In the data rows, the value 128 means zero.
Here are some numbered points:
125|126|128|134|126|129|130|124|128|126|114|101|128|119|125|119|120|119|125|129|127 0
234|226|227|252|229|232|238|224|228|229|166|255|235|223|233|225|207|244|240|231|228 1
125|126|128|141|126|131|145|124|128|127|114|101|139|120|129|120|121|162|126|132|127 2
146|151|152|177|148|166|167|159|154|155|182|255|177|219|155|221|181|172|178|161|152 3
135|132|135|108|133|136|141|129|136|132|117|115|133|112|128|120|121|139|133|139|134 4
125|126|128|130|126|129|121|124|128|126|114|101|121|119|123|119|120| 95|125|129|127 5
125|126|128|145|126|133|150|124|129|127|114|101|143|120|131|121|121|167|127|135|127 6
126|130|128|140|127|131|136|132|129|129|182|108|136|146|135|141|149|140|129|132|128 7
121|110|108| 94|112| 97| 85|114|106|108| 95| 27| 90| 97| 97| 88|103| 98| 90| 97|111 8
189|186|176|209|178|179|184|199|176|183|255|219|194|243|205|233|243|195|196|177|179 9
124|125|128|133|126|129|131|123|128|126|113| 57|127|111|124|112|118|123|124|129|127 10
125|127|128|135|126|129|131|126|128|127|154|108|130|129|127|129|136|135|126|129|127 11
131|143|151|170|140|168|149|141|152|145|143|198|153|162|148|163|152|153|163|159|145 12
125|126|128|134|126|129|131|126|128|126|158|108|129|126|126|127|134|135|126|129|127 13
117|118|124|116|121|125|112|114|125|120|102| 80|109|100|107|104|107| 92|115|125|123 14
142|144|136|158|138|138|141|149|135|141|240|139|147|175|159|168|181|150|147|136|137 15
104| 90| 76| 20| 92| 39|  4| 95| 73| 83| 78| 89| 19| 79| 60| 66| 83|  0| 50| 44| 85 16
110|115|115| 42|115|102| 93|114|113|112|100| 75| 98|106|102|102|107| 98|101| 99|114 17
130|135|130|156|130|137|140|139|131|133|208|216|147|176|143|179|173|147|149|134|130 18
123|122|127| 72|125|125|127|119|127|123| 91| 18|119| 87|118| 89|103|125|113|127|126 19
119|108| 99| 81|110| 80|110|109| 98|105| 83| 82|101| 88|104| 87| 95|111| 81| 95|105 20
 4| 0| 0|51| 0|23|48| 0| 3| 0| 0| 0|33| 0| 7| 0| 0|59| 0|22| 0 21
140|136|145|147|140|145|152|135|146|138|118| 72|141|121|126|126|124|150|137|150|143 22
203|201|219|255|207|255|255|190|230|211|145|180|244|156|207|184|164|255|227|255|216 23
125|124|126| 98|126|114| 76|124|124|122|112|101| 87|115|108|110|117| 36|117|110|125 24
134|137|132|148|133|133|135|142|131|135|216|124|141|164|148|157|167|143|139|132|132 25
125|125|128|134|126|129|131|124|128|126|112| 80|129|117|125|117|118|135|125|129|127 26
190|182|175|240|178|177|214|193|175|183|178|202|208|221|204|202|202|248|194|182|178 27
203|201|190|224|193|195|198|214|190|198|255|255|209|254|220|243|247|210|212|192|193 28
125|126|128|134|126|129|130|124|128|126|114|101|128|119|125|119|120|120|125|129|127 29
 96| 87| 90|134| 87|126|101| 91|100| 92| 93| 57|102| 87| 95| 86| 89|112| 92|111| 95 30
58|26|14| 0|30| 0| 0|39|12|22| 3| 0| 0| 9|10| 0|16| 9| 0| 1|27 31
135|131|133|128|133|135|139|129|133|133|116|118|134|116|133|119|123|142|134|135|133 32
126|130|135|173|129|158|169|128|140|134|145|112|160|131|143|137|132|172|144|155|133 33
125|126|128|150|126|129|132|124|128|126|125|101|129|121|125|119|121|137|125|129|127 34
141|144|137|147|138|141|139|150|137|142|242|138|147|172|160|171|180|147|149|137|138 35
182|179|170|202|172|172|178|192|169|176|255|202|186|235|198|225|237|187|188|171|172 36
125|126|128|135|126|130|132|124|128|126|114| 85|129|118|126|118|120|135|125|130|127 37
120|117|118| 74|120| 90| 68|115|112|113| 94|107| 77|100| 94| 93|103| 31| 94| 93|117 38
122|115|110| 70|118| 78| 97|116|103|111| 94| 91| 95| 97|101| 92|104|108| 89| 91|112 39
 98| 98| 99|  0|101| 83| 57| 94| 96| 97| 82|120| 71| 64| 74| 97| 81| 13| 90| 82| 99 40
128|131|129|139|128|130|132|134|128|130|143|111|134|145|136|140|142|137|130|130|128 41
134|136|144|139|138|147|148|136|146|139|118| 32|143|123|124|125|127|147|134|149|143 42
143|137|142|153|140|143|150|134|143|138|118|107|139|117|133|123|123|152|140|146|141 43
125|126|128|134|126|129|131|125|128|126|152|101|129|122|126|123|128|135|125|129|127 44
138|135|134|151|135|135|138|136|133|137|117|132|140|135|144|130|132|146|140|134|135 45
125|125|127|118|126|125|100|124|127|125|114|101|106|118|117|117|120| 66|123|123|127 46
125|126|128|129|126|129|120|124|128|126|114|101|121|119|123|119|120| 94|125|129|127 47
125|126|128|134|126|130|131|124|128|127|114| 67|129|116|125|116|120|135|125|130|127 48
125|125|126|105|126|116| 91|124|125|123|113|101| 98|116|111|111|118| 76|118|113|126 49
125|126|128|134|126|129|131|125|128|126|151|102|129|124|126|125|130|135|126|129|127 50
122|112|105| 27|117| 51| 22|114| 94|104| 92| 89| 37| 90| 75| 76| 98|  0| 72| 62|108 51
125|125|128|135|126|129|132|124|128|126| 94|104|129|117|125|116|115|135|126|129|127 52
196|194|183|216|185|187|191|207|183|190|255|239|202|250|213|239|247|202|204|184|186 53
126|130|134| 39|131|134|122|127|134|132|112| 90|128|105|120|122|118|116|127|131|133 54
218|214|205|238|209|212|214|223|205|213|223|255|223|254|233|243|236|225|226|207|207 55
125|127|128|135|126|129|131|126|128|127|156|102|130|128|127|129|134|135|126|129|127 56
128|137|140|125|137|146|139|133|141|140|119|  0|141|110|133|110|125|143|130|141|139 57
125|126|128|135|126|129|134|124|128|126|114|101|130|119|126|119|120|147|125|129|127 58
127|135|134| 77|137|135|133|126|133|135|107|  0|127| 89|138| 92|114|132|122|134|132 59
125|126|128|135|126|129|132|124|128|126|114| 91|129|119|125|119|120|135|125|130|127 60
125|125|128|131|126|128|131|123|128|126|106|  7|126|103|124|102|114|134|122|129|127 61
130|130|130|141|130|131|134|132|130|131|115|113|135|132|136|127|126|140|132|130|130 62
121|112|104| 74|114| 77|104|113|100|108| 88| 87| 98| 93|102| 89|100|112| 84| 92|108 63
125|126|128|134|126|129|131|124|128|126|107|107|129|120|125|120|120|135|125|129|127 64
117|100| 86|  3|105| 27|  1|104| 78| 90| 75| 76| 14| 73| 61| 58| 83|  0| 46| 42| 94 65
125|126|128|134|126|129|131|124|128|126|119|101|129|119|125|119|120|135|125|129|127 66
137|135|133|153|135|135|138|136|133|137|120|255|142|150|144|146|133|146|142|134|134 67
188|190|185|228|189|191|206|191|184|188|209|207|199|213|214|215|208|212|219|192|184 68
129|132|129|141|129|131|133|136|129|131|194|112|136|153|139|148|154|138|132|130|129 69
 90| 86| 94|138| 85|129|101| 89|100| 90| 99| 54|106| 92| 92| 89| 92|114| 97|110| 95 70
182|185|178|255|182|188|208|188|177|183|218|226|203|230|215|220|214|224|220|187|177 71
145|146|149|172|145|157|163|151|150|146|169|255|164|195|143|202|163|165|167|158|147 72
158|158|149|180|151|148|151|165|147|153|255|164|159|196|173|191|202|166|165|146|150 73
174|183|172|218|178|188|192|182|172|180|223|255|198|219|210|223|208|203|215|180|172 74
31| 7| 2|22| 8| 3|22|17| 3| 7| 0| 0|16| 0| 5| 0| 0|41| 0| 7| 9 75
133|131|132|135|132|133|137|130|132|133|115|117|135|121|135|120|124|142|134|133|132 76
208|206|207|179|210|169|185|202|194|203|198|255|191|202|193|199|201|191|200|177|203 77
110|111|108| 28|112| 87| 99|111|102|109|100| 78|102| 92|105| 94|102| 69| 93| 92|108 78
141|144|146|168|143|155|159|150|148|145|168|255|163|200|142|204|164|162|164|154|145 79
 83|106|112|120|102|100|126| 98|107|107|147| 84|118|120|114|127|120|132|125|112| 99 80
125|125|128|135|126|129|132|124|128|126| 98|105|129|119|125|118|117|135|126|129|127 81
126|129|128|136|127|130|132|130|128|128|174|105|132|140|132|138|144|136|128|129|127 82
125|126|128|134|126|129|131|124|128|126|114|101|129|119|125|119|120|129|125|129|127 83
152|152|143|170|146|144|149|159|142|148|255|155|154|189|169|182|194|158|157|143|144 84
206|199|211|255|203|253|255|192|221|209|139|192|244|161|212|182|166|255|224|248|211 85
158|157|147|176|150|148|154|165|146|152|255|164|159|198|174|190|202|163|163|148|149 86
 81| 88|103|138| 86|124|111| 90|100| 91|114| 55|116|105| 89| 98|100|117|108|107| 94 87
110|113|112| 32|114| 94| 97|113|107|111|100| 76|102|100|103| 98|104| 85| 97| 94|111 88
130|139|149|193|138|171|198|135|150|144|134|115|187|141|156|147|139|241|161|168|143 89
147|148|139|164|142|141|145|154|138|144|252|147|150|181|164|174|188|154|152|139|141 90
125|126|128|134|126|129|132|124|128|126|114|101|129|119|125|119|120|143|125|129|127 91
125|126|128|149|126|129|134|125|128|127|152|102|131|129|127|125|132|140|126|130|127 92
125|127|128|135|126|129|131|127|128|127|153|102|130|130|128|130|137|135|126|129|127 93
 62| 86| 99|107| 83| 91| 96| 80| 89| 85| 99|102|101|103| 72|111| 92|107| 92| 93| 82 94
100| 83| 67| 13| 85| 32|  0| 89| 65| 75| 72| 78| 10| 73| 54| 57| 78|  0| 42| 35| 78 95
125|126|128|134|126|129|131|124|128|126|114|105|129|119|125|119|120|135|125|129|127 96
125|126|128|134|126|130|131|124|128|126|112| 44|128|112|125|112|119|135|125|130|127 97
123|117|114| 93|121| 85|117|117|106|115| 84|  0|111| 84|108| 78|101|116| 93| 99|115 98
174|166|151|178|163|160|168|173|160|162|183|255|167|205|171|206|180|194|167|161|162 99
126|130|128|137|127|130|132|131|128|128|150|106|132|141|133|138|142|136|129|130|128 100
128|136|145|186|135|168|189|133|147|141|130|112|179|137|151|143|135|230|156|163|140 101
224|219|213|244|216|219|222|226|213|220|200|255|228|247|236|239|227|232|232|215|215 102
145|144|147|171|144|153|161|147|148|143|163|255|158|180|141|190|156|163|163|155|145 103
125|126|128|134|126|129|131|124|128|126|118|101|129|119|125|119|120|135|125|129|127 104
125|125|127|109|126|121| 88|124|126|124|113|101| 97|117|113|114|119| 51|121|117|126 105
108| 96| 89| 67| 97| 88| 45| 96| 96| 92| 73| 78| 46| 74| 82| 82| 80|  0| 84| 86| 96 106
68|42|29| 0|46| 0| 0|53|23|35|26| 0| 0|25|19| 4|34| 0| 2| 0|39 107
133|134|131|148|132|133|135|139|130|135|122|241|141|161|145|152|138|142|138|131|132 108
215|208|204|176|212|161|191|203|193|203|204|255|188|197|191|199|202|192|192|178|202 109
 79| 80|103|109| 85|116| 99| 78| 98| 86| 69| 88|107| 74| 67| 73| 72| 95| 83|104| 94 110
142|142|145|166|142|152|158|145|146|142|161|255|158|186|138|192|156|160|159|152|143 111
125|126|128|134|126|129|131|124|128|126|136|101|129|120|125|121|123|135|125|129|127 112
143|137|138|155|138|139|145|135|138|138|117|128|140|122|140|123|125|150|142|140|138 113
158|176|183|219|171|214|200|171|189|179|188|185|198|196|192|205|193|194|207|204|177 114
143|141|144|165|141|148|155|141|145|140|155|255|153|171|137|180|150|158|155|150|142 115
119|119|125|122|122|127|121|115|126|121|103| 84|116| 98|111|102|104| 98|118|128|124 116
113|103|101| 95|105| 90| 99|106|100|102| 86|  0| 94| 83| 94| 76| 94|113| 83| 92|103 117
129|139|146|174|136|169|156|137|149|142|146|171|156|153|147|157|150|152|159|160|142 118
161|163|160|154|165|135|162|158|154|161|168|255|162|175|160|182|168|160|165|148|158 119
124|119|117| 56|123| 79| 43|120|110|114|104| 96| 59|103| 89| 92|109|  0| 95| 81|118 120
114|107|101| 45|110| 62| 38|107| 94|101| 91|111| 50| 91| 78| 84| 95|  0| 72| 71|103 121
206|197|203|255|199|238|255|193|211|205|137|201|242|171|216|182|170|255|219|237|205 122
125|126|128|134|126|129|131|124|128|126|127|101|129|119|125|119|121|135|125|129|127 123
124|124|127|133|126|129|132|121|128|126| 82| 98|127|107|121|108|107|135|124|130|127 124
132|131|137| 84|133|137|139|130|137|132|114|106|132|114|123|125|119|132|131|140|135 125
126|117|114| 98|119|103| 87|120|111|115|101| 73| 95|106|105| 96|109| 78| 98|104|118 126
124|125|127|131|126|129|128|123|128|126|112| 55|125|110|123|110|118|115|123|129|127 127
126|128|128|144|127|132|134|129|128|128|168|237|138|154|131|157|142|139|136|130|128 128
137|140|134|142|135|139|137|146|134|139|229|130|144|167|155|165|173|144|144|135|135 129
71|37|22| 0|42| 0| 0|50|20|32|12| 6| 0|17|16| 0|25| 0| 0| 1|38 130
167|179|167|211|171|185|185|178|168|176|223|255|197|222|203|226|207|198|211|175|167 131
191|199|205|191|201|192|175|199|197|199|188|255|191|214|196|204|196|187|212|183|200 132
125|127|128|141|127|131|133|127|128|128|149|239|136|149|129|150|135|138|133|130|127 133
125|126|129|151|126|137|157|125|130|128|115|102|148|121|134|123|122|177|130|139|128 134
105| 91| 87| 73| 94| 86| 26| 94| 95| 88| 67| 75| 33| 78| 69| 76| 75|  0| 81| 77| 95 135
 95| 94| 93|  0| 97| 75| 44| 92| 89| 92| 81|110| 60| 64| 69| 92| 79|  0| 88| 75| 93 136
230|223|220|249|223|226|230|226|220|225|181|255|232|236|236|233|216|239|237|223|221 137
122|126|125|  0|128|118|109|119|122|125|104| 81|110| 84|118|105|105| 98|118|117|124 138
 66| 83|103|105| 83| 99| 97| 79| 90| 84| 91| 99|106| 94| 66| 99| 85|102| 88| 98| 85 139
146|141|142|168|141|146|153|139|143|140|150|255|151|158|141|168|146|158|156|146|142 140
125|126|128|134|126|129|131|124|128|126|124|101|129|119|125|119|121|135|125|129|127 141
131|127|123|108|129|112|105|127|125|126|111|104|104|115|119|112|118| 92|113|114|127 142
125|126|128|134|126|129|131|124|128|126|114|107|129|120|125|119|120|135|125|129|127 143
143|138|137|162|138|140|144|137|137|139|133|255|147|152|145|155|140|152|150|138|138 144
125|126|128|134|126|129|131|124|128|126|140|101|129|120|125|121|123|135|125|129|127 145
125|126|128|134|126|129|131|124|128|126|110|107|129|120|125|120|120|135|125|129|127 146
117|106|100|107|108| 99|119|105|104|107| 43| 12| 99| 65|108| 63| 75|117| 81|114|106 147
125|122|122| 88|125|100| 85|122|118|119|109| 99| 92|110|105|103|114| 80|108|100|122 148
127|131|128|139|128|130|132|133|128|129|136|160|134|148|136|142|142|137|130|130|128 149
196|187|181|249|184|190|229|195|183|189|161|206|221|212|210|197|194|255|201|194|185 150
125|128|128|135|127|129|132|128|128|127|165|103|131|133|129|133|139|135|127|129|127 151
167|177|164|255|170|182|188|177|165|174|225|255|197|231|205|228|210|207|213|173|165 152
 78| 95|110|129| 93|109|122| 93|101| 97|130| 65|122|115| 97|112|110|124|117|108| 94 153
 0| 0| 1|75| 0|48|61| 0|11| 0| 0| 0|45| 0|14| 6| 0|70|19|42| 0 154
118|117|124|  9|121|120|115|113|124|119| 82| 70|109| 75|109| 90| 93|102|103|122|122 155
113|101| 96|111|103|109|113| 99|106|103| 36| 25| 93| 61|104| 60| 67|118| 80|117|104 156
125|126|128|134|126|129|131|124|128|126|114|124|129|120|125|120|120|135|125|129|127 157
120|110|104|102|113| 90|123|110|102|110| 54|  2|106| 70|110| 67| 84|116| 83|109|108 158
199|203|227|248|210|255|255|190|237|213|155|165|245|155|200|189|167|255|228|255|220 159
122|121|126| 51|124|124|125|117|126|122| 88| 33|116| 83|115| 88|100|119|110|126|125 160
108| 96| 84| 28| 99| 47| 15|100| 81| 89| 84| 99| 29| 84| 66| 73| 88|  0| 57| 54| 92 161
133|139|132|161|133|140|143|144|132|136|209|211|151|185|150|185|181|151|155|136|132 162
201|191|188|255|189|205|243|196|192|196|148|208|231|199|215|191|185|255|207|208|192 163
142|137|138|160|138|140|145|135|138|138|133|255|145|148|141|152|137|152|147|139|138 164
111|102| 93| 36|105| 54| 26|104| 87| 95| 88|106| 39| 88| 72| 79| 91|  0| 65| 63| 98 165
122|120|123| 93|124|109| 84|119|121|119| 97| 93| 90|104|104| 98|107| 56|106|107|123 166
204|194|195|255|194|221|253|195|201|201|140|207|238|185|217|186|177|255|214|223|199 167
125|126|128|134|126|129|131|125|128|126|138|102|129|124|126|125|129|135|126|129|127 168
145|148|150|174|146|161|165|155|152|150|175|255|170|208|148|213|172|168|172|160|150 169
125|127|128|146|126|130|135|127|128|127|161|103|132|134|129|130|138|141|126|130|127 170
124|118|115| 72|121| 84| 90|119|108|114|100| 95| 92|102|101| 95|108|101| 95| 92|116 171
125|126|128|134|126|129|131|124|128|126|110| 95|129|119|125|118|119|135|125|129|127 172
146|143|145|170|143|149|157|142|146|141|157|255|154|167|140|178|151|161|159|151|143 173
125|126|128|134|126|129|132|124|128|126|114|101|129|119|125|119|120|144|125|129|127 174
125|127|130|143|127|139|133|125|132|129|116|102|131|122|129|124|123|135|131|137|129 175
131|133|130|145|131|132|134|137|130|133|121|210|138|154|142|146|137|141|135|131|131 176
 88|113|113|118|107|101|127|102|111|112|156| 96|116|121|124|134|126|134|130|114|103 177
125|126|128|132|126|129|127|124|128|126|114|101|126|119|124|119|120|107|125|129|127 178
181|186|179|224|184|189|200|187|177|184|217|250|198|216|213|220|208|208|218|186|177 179
125|130|132| 27|130|132|118|126|132|131|112| 87|125|100|120|118|116|112|125|127|132 180
New points follow, each followed by the numbers of its five nearest points above by angle, nearest first.
125|124|126|103|126|114| 89|124|124|123|112| 50| 96|112|110|108|117| 98|117|110|125 8 126 117 14 98
152|169|177|222|165|210|210|163|184|173|191|163|202|184|188|197|186|206|200|203|171 114 68 71 150 163
166|166|158|157|166|137|162|161|154|162|174|255|160|179|162|188|172|168|164|153|159 119 99 72 103 169
125|126|128|143|126|135|140|125|129|128|115|102|136|121|129|122|121|138|128|136|128 175 58 91 2 96
125|126|128|134|126|129|131|124|128|126|114|101|129|119|125|119|120|129|125|129|127 83 172 60 96 104
125|126|128|146|126|133|152|124|129|128|114|101|144|120|131|122|121|171|128|135|127 6 134 2 58 174
125|123|124| 96|126|106| 91|123|121|121|110| 32| 97|107|108|101|115|108|112|104|124 8 98 117 126 19
125|127|128|139|126|130|132|126|128|127|132|235|134|144|127|144|130|137|130|130|127 133 67 108 128 176
125|126|128|151|126|129|133|125|128|126|143|102|130|125|126|122|127|140|125|130|127 92 168 145 34 50
125|126|128|138|126|130|141|124|128|127|114|101|135|119|127|120|121|158|126|131|127 2 6 58 174 91
116|103| 94| 92|105| 87|114|105| 96|102| 81| 77|102| 84|104| 85| 91|109| 79| 99|101 20 63 75 31 130
122|122|125|102|124|116| 92|120|124|121| 99| 84| 96|106|109|101|109| 67|111|114|124 166 49 142 126 148
123|124|127|118|125|125|109|122|127|124|105| 67|109|107|117|105|112| 88|119|124|126 14 116 47 5 178
 74| 97| 81|154| 90| 81|105| 87| 89| 96|118|107| 99|121|121|121|114|110|119| 86| 84 94 153 80 154 21
129|131|133|120|132|120|120|129|129|130|118|107|121|122|123|120|124|110|126|125|130 142 47 49 5 166
125|126|128|132|126|129|127|124|128|126|114|101|125|119|124|119|120|106|125|129|127 178 5 47 0 29
124|125|127|128|126|128|123|123|128|125|110| 56|121|108|122|108|116|107|122|129|126 127 10 0 29 61
123|122|127|130|125|129|130|118|127|124| 88| 91|124|100|117|103|102|119|122|129|126 124 156 116 147 29
125|126|128|135|126|129|131|124|128|126|115|171|129|126|125|126|122|135|126|129|127 67 108 133 164 176
131|130|137| 73|133|138|136|130|137|132|113|102|131|114|122|127|119|128|129|140|135 125 54 180 4 138
125|126|128|135|126|129|134|124|128|126|114|101|130|119|126|119|120|150|125|129|127 58 174 91 2 143
181|195|201|199|194|203|175|195|197|195|185|255|191|216|197|208|195|185|215|190|196 132 102 55 77 137
115|117|123|101|120|121|102|114|123|118|101| 77|102|103|104|105|110| 92|112|121|121 14 126 8 116 166
156|161|161|153|163|138|159|156|154|160|161|255|162|175|157|178|163|158|166|145|157 119 99 103 173 72
130|131|131|116|132|117|116|129|128|129|117|107|116|120|122|119|123|106|123|123|130 142 49 166 126 148
125|126|128|147|126|129|131|124|128|126|118|101|129|120|125|119|120|136|125|129|127 34 66 104 96 141
 87| 81|101|112| 87|123|100| 79|104| 88| 57| 79|102| 66| 73| 65| 67| 97| 82|107| 98 110 154 21 30 75
109| 99| 98| 98|101| 88|108|102| 98| 99| 81|  0| 99| 74| 94| 69| 89|114| 81| 93| 99 117 158 98 8 147
125|126|128|151|126|129|132|124|128|126|134|101|129|123|125|120|123|138|125|129|127 34 112 145 168 123
124|120|118| 92|123| 89|108|120|111|117| 97|  2|107| 92|107| 85|107|116| 99| 97|119 98 117 8 158 19
127|135|142|176|133|167|163|133|146|139|148|147|159|144|146|149|145|155|154|160|139 118 114 167 122 85
104|124|115|118|119|110|126|114|120|121|171|121|118|129|142|142|138|135|138|117|116 177 80 82 151 13
127|137|136| 96|137|140|134|128|136|137|114|  0|133| 95|138| 97|119|137|125|136|135 59 57 61 97 48
125|126|129|143|127|137|137|125|131|128|115|102|134|122|129|123|122|136|130|137|128 175 60 37 96 104
132|136|143|136|137|148|145|136|145|140|118| 12|144|121|126|122|127|146|132|147|142 42 57 22 97 48
127|129|135| 50|131|136|127|129|136|133|111| 93|130|110|120|126|119|120|128|135|134 54 180 125 138 155
123|123|126|111|125|121|101|121|126|123|102| 75|102|107|113|103|111| 78|115|120|125 14 126 166 142 47
125|127|129|154|127|140|157|125|131|129|115|102|149|122|135|125|123|177|132|142|128 134 6 2 101 89
130|132|129|142|130|131|133|136|129|131|134|117|136|147|140|140|141|139|133|130|130 41 100 27 36 9
102| 89| 95|116| 94|125|103| 87|109| 95| 38| 53| 91| 58| 90| 58| 61|110| 80|113|102 156 147 110 30 154
125|126|128|136|126|129|136|124|128|126|114|101|132|119|126|119|120|148|125|130|127 58 174 91 2 143
128|130|129|141|129|131|133|132|129|130|117|110|134|135|135|130|129|138|131|130|129 62 175 22 134 6
125|126|129|150|126|136|154|125|130|128|115|102|146|121|133|123|122|172|129|138|128 134 6 2 101 89
 68| 94| 83|137| 87| 80|103| 84| 89| 93|115|107| 96|119|108|125|110|111|111| 84| 81 94 139 21 154 153
131|130|128|113|131|115|112|128|127|128|115|107|111|119|121|118|122|102|120|121|129 142 49 166 148 126
131|125|121|105|127|110|101|125|122|124|109|102|102|112|116|108|116| 85|110|111|125 142 166 148 49 126
108| 95| 95|114| 98|119|107| 93|109| 99| 34| 39| 90| 58| 98| 58| 62|116| 79|116|103 156 147 158 30 116
124|123|127|132|125|129|132|119|128|125| 83| 95|126|103|120|105|104|129|123|130|126 124 52 81 64 146
127|129|128|140|128|130|132|131|128|129|121|107|133|136|133|132|132|137|129|130|128 62 42 175 22 6
 95|118|113|117|113|104|127|107|116|117|167|109|116|124|134|138|131|132|134|115|109 177 80 153 13 11
111|116|118| 59|117|109| 91|114|117|114|100| 74| 96|107|101|105|109|103|105|107|117 17 88 78 171 39
127|133|132| 58|136|130|131|123|131|131| 99|  0|121| 83|136| 88|109|125|118|131|130 59 19 160 61 127
125|126|128|134|126|129|131|124|128|126|124|101|129|119|125|119|121|135|125|129|127 141 123 66 104 37
125|127|128|135|126|129|131|126|128|127|137|102|130|127|127|127|132|135|126|129|127 168 50 145 112 44
125|126|128|136|126|129|136|124|128|126|114|101|132|119|126|119|120|153|125|130|127 58 174 91 2 6
 0| 0|16|87| 0|71|64| 0|24| 5| 0| 0|55| 5|23|23| 0|78|53|55| 2 154 21 110 75 139
131|129|126|110|130|113|109|128|126|127|113|106|107|117|120|116|120| 98|117|117|128 142 166 148 49 126
 61| 89| 94|113| 83| 85| 98| 81| 89| 87|106|104| 97|111| 82|121| 98|111| 98| 89| 79 94 139 21 154 75
 0| 0| 7|83| 0|60|63| 0|17| 1| 0| 0|50| 0|18|15| 0|74|36|49| 0 154 21 75 110 139
125|126|128|134|126|129|131|124|128|126|114|138|129|121|125|121|120|135|125|129|127 157 124 52 81 64
102| 90| 88|126| 90|118|104| 93| 99| 94| 87| 61|100| 83| 99| 85| 87|110| 87|111| 96 30 70 154 21 110
172|167|153|169|164|150|163|169|157|162|181|255|161|195|168|201|177|188|165|160|161 99 119 3 169 72
 94| 84| 97|115| 90|127|101| 82|108| 91| 46| 67| 96| 61| 81| 60| 63|103| 81|110|101 110 156 30 154 21
125|124|128|123|126|128|131|122|128|126|103|  1|124|100|123| 99|112|133|120|129|127 61 97 10 48 127
147|163|171|221|160|203|218|156|177|168|192|146|205|173|184|188|176|220|193|200|165 114 163 150 167 159
121|121|126|127|124|128|127|116|127|123| 96| 88|121| 98|114|102|102|109|120|129|125 116 14 156 147 0
130|137|142|133|137|148|142|135|143|140|119|  0|143|117|129|117|126|144|131|144|141 57 42 97 48 61
125|126|128|134|126|129|131|125|128|126|150|102|129|125|126|126|132|135|126|129|127 50 44 56 93 13
135|134|132|148|133|134|136|137|132|135|120|128|139|141|144|135|135|143|138|132|133 45 150 163 27 167
126|132|138|176|131|163|168|130|143|136|149|126|161|136|145|142|139|162|149|158|136 33 89 101 159 23
125|127|129|157|127|141|161|125|131|129|116|102|151|123|136|126|123|184|132|143|128 134 6 2 101 89
124|123|127| 92|125|126|129|120|127|124| 95|  7|121| 92|120| 92|106|129|116|128|126 19 59 61 10 127
125|126|128|134|126|129|131|124|128|126|128|101|129|119|125|119|121|135|125|129|127 123 141 112 66 104
125|127|131|163|127|147|165|126|134|131|123|103|155|124|139|129|124|185|136|147|130 134 101 89 33 6
125|126|128|132|126|129|127|124|128|126|114|101|126|119|124|119|120|110|125|129|127 178 0 29 5 47
110|100| 91| 58|101| 87| 63| 98| 95| 97| 80| 80| 63| 71| 92| 85| 86|  6| 86| 92| 97 106 135 38 136 166
128|137|138|113|137|144|136|131|139|139|118|  0|138|103|136|103|122|140|128|138|137 57 59 61 97 48
128|132|129|152|129|135|137|134|129|131|201|222|144|168|138|171|162|144|144|132|129 18 162 128 149 79
125|126|128|139|126|130|142|124|128|127|114|101|136|119|128|120|121|160|126|131|127 2 6 58 134 174
121|123|122|  0|127|112|106|117|119|121| 98| 79|104| 80|115|101|102| 86|114|114|121 138 155 180 88 17
125|127|131|141|127|140|130|126|133|129|117|103|129|123|128|124|123|132|132|136|130 175 37 60 172 42
125|126|128|134|126|129|131|124|128|126|114|154|129|123|125|123|121|135|125|129|127 67 164 108 176 133
175|164|151|190|162|170|176|176|161|164|185|255|177|212|175|208|185|198|170|163|164 99 131 74 3 179
125|128|132|139|128|139|128|126|134|129|118|104|128|124|127|124|124|128|133|134|131 175 37 42 60 48
125|128|128|136|127|129|132|128|128|127|133|103|130|131|129|130|134|135|127|129|127 168 93 92 50 56
125|127|130|159|127|145|160|125|133|130|117|103|151|124|137|128|124|184|135|145|129 134 6 101 89 2
110|108|104| 30|110| 83| 96|108| 97|108| 98| 80| 99| 83|105| 91| 99| 53| 91| 92|105 78 88 17 136 40
116|115|122|  0|119|117|108|111|122|117| 80| 88|105| 72|104| 92| 90| 93|101|119|120 155 138 88 17 78
125|125|127|120|126|126|105|124|127|125|114|101|109|118|118|117|120| 85|123|124|127 46 105 49 24 166
150|158|162|153|159|144|154|155|155|158|154|255|159|176|155|175|158|158|167|144|156 119 103 173 115 72
125|125|129| 17|130|117|122|118|127|124| 80| 35|108| 74|124| 85| 97|108|108|126|127 160 155 19 138 180
125|126|128|134|126|129|131|124|128|126|114|101|129|119|125|119|120|128|125|129|127 83 172 60 29 96
 63| 92| 88|124| 85| 81|100| 82| 89| 90|111|106| 95|116| 95|125|105|112|104| 85| 79 94 139 21 154 75
126|129|133|136|129|136|127|127|134|130|119|105|128|124|126|123|124|124|133|131|131 175 29 0 10 127
125|126|128|134|126|129|131|124|128|126|133|101|129|120|125|120|123|135|125|129|127 112 123 145 141 168
